(in the rows, 128 means zero)
Each path below is one point turned by a fixed rotation once a step. After each direction that follows a path, write how fast that rotation turns it, in degrees per step (0 if it stays still).
Each turn is a multiple of 5 degrees from 10 to 175, or 0.
Each row of a path follows its step; steps can be skipped.
Path 1:
step 0: [131 129 126 128 133 124 138 128 130 120 121 124 122 129 123 126 131 124
 122 128 128 129 115 125 137 124 126 125 134 128 136 124 134 134 137 134
 131 129 131 125 136 136]
step 1: [122 136 124 133 132 131 124 128 135 136 124 140 122 131 119 133 128 124
 131 127 129 119 124 127 133 123 123 126 132 120 125 130 133 127 132 118
 132 119 124 129 133 134]
step 2: [127 136 118 125 125 119 134 123 129 131 117 135 133 130 126 136 128 123
 123 127 131 124 125 127 124 137 129 123 126 132 135 126 130 126 140 136
 133 130 129 132 131 128]
step 3: [131 130 124 135 131 135 127 124 137 128 127 129 125 129 113 125 129 114
 126 130 131 135 127 131 133 125 127 131 133 125 133 129 137 128 134 133
 125 128 135 128 136 130]
step 4: [125 129 123 129 134 123 121 133 135 129 121 129 134 131 127 132 124 133
 124 138 131 124 125 128 134 135 124 121 132 121 126 126 130 124 138 128
 133 114 125 131 132 135]
step 5: [125 134 122 136 129 126 132 126 123 135 126 130 132 129 125 130 126 120
 134 126 128 128 118 126 127 125 124 118 126 128 133 128 138 134 138 136
 137 134 133 121 130 132]
step 6: [134 136 123 126 128 126 134 132 137 121 123 133 115 131 120 133 133 124
 122 129 133 127 121 129 137 126 120 123 133 122 131 132 136 125 128 126
 127 125 130 132 132 133]
step 7: [122 134 121 130 135 128 127 121 132 138 124 139 131 129 126 135 130 124
 137 133 132 117 129 124 126 132 128 127 127 125 126 127 129 121 140 129
 124 120 131 127 131 133]
step 8: [128 137 123 129 125 119 128 128 133 130 125 128 132 131 126 131 127 121
 121 131 133 136 126 133 133 127 131 126 129 128 137 132 131 128 134 142
 133 136 133 127 140 131]
step 9: [133 131 122 136 136 133 126 131 136 127 125 127 126 133 115 126 124 122
 135 137 128 128 124 135 130 134 118 125 130 119 125 130 138 125 130 128
 124 123 127 126 131 132]
Directions:
[127 128 127 126 130 130 125 124 128 127 126 130 130 128 127 127 128 131
 131 128 127 127 127 129 130 129 129 125 129 126 126 128 127 124 127 125
 129 126 128 130 127 128]  130
Path 2:
step 0: [127 130 127 137 132 136 128 126 129 133 136 127 121 126 122 124 136 120
 126 135 124 138 124 139 134 131 134 129 131 126 128 128 126 124 124 141
 125 134 127 122 124 126]
step 1: [125 137 126 129 127 130 128 129 123 128 133 134 124 114 125 124 132 131
 136 133 126 126 121 138 134 130 134 138 132 118 133 132 124 126 128 135
 132 128 122 127 126 121]
step 2: [125 132 126 129 119 128 126 117 121 138 130 132 123 125 124 119 130 126
 136 134 123 121 133 133 128 126 132 127 136 124 136 135 124 122 125 133
 129 123 132 130 117 124]
step 3: [128 131 130 126 120 129 135 124 130 129 126 133 129 125 132 116 120 125
 130 138 126 121 130 125 136 135 135 135 136 127 138 129 127 121 124 134
 132 127 138 124 127 134]
step 4: [128 130 133 129 129 132 131 127 138 131 132 136 133 128 128 119 121 123
 126 128 121 125 135 121 128 124 133 133 132 129 133 126 115 127 127 135
 139 125 125 132 119 134]
step 5: [138 127 127 128 129 133 131 127 132 136 126 126 130 127 122 120 125 132
 117 126 114 135 129 122 137 132 134 132 127 132 134 126 123 122 127 132
 139 129 127 131 127 124]
step 6: [134 128 129 137 131 130 125 129 132 130 131 127 131 117 123 136 124 134
 124 119 120 136 132 132 133 132 136 127 138 123 135 125 119 124 130 132
 136 131 133 127 129 127]
step 7: [138 132 124 136 134 130 123 119 131 130 129 126 124 128 129 130 132 137
 128 122 126 121 127 129 135 131 135 128 133 121 132 124 117 118 134 132
 125 135 127 123 120 124]
step 8: [127 127 135 140 120 133 123 127 125 129 134 124 124 129 122 129 136 126
 126 128 131 120 129 130 136 140 132 127 133 126 134 121 123 121 126 139
 125 129 123 121 124 126]
step 9: [128 138 124 131 120 130 126 126 130 125 132 130 126 121 126 125 125 127
 127 130 131 119 125 133 124 135 135 130 124 125 133 125 123 122 130 137
 136 121 117 115 124 126]
Directions:
[129 127 125 128 129 128 127 124 129 130 127 127 127 131 128 127 127 128
 127 129 126 128 129 129 128 126 126 128 127 131 128 128 130 125 129 129
 124 128 126 130 125 126]  140
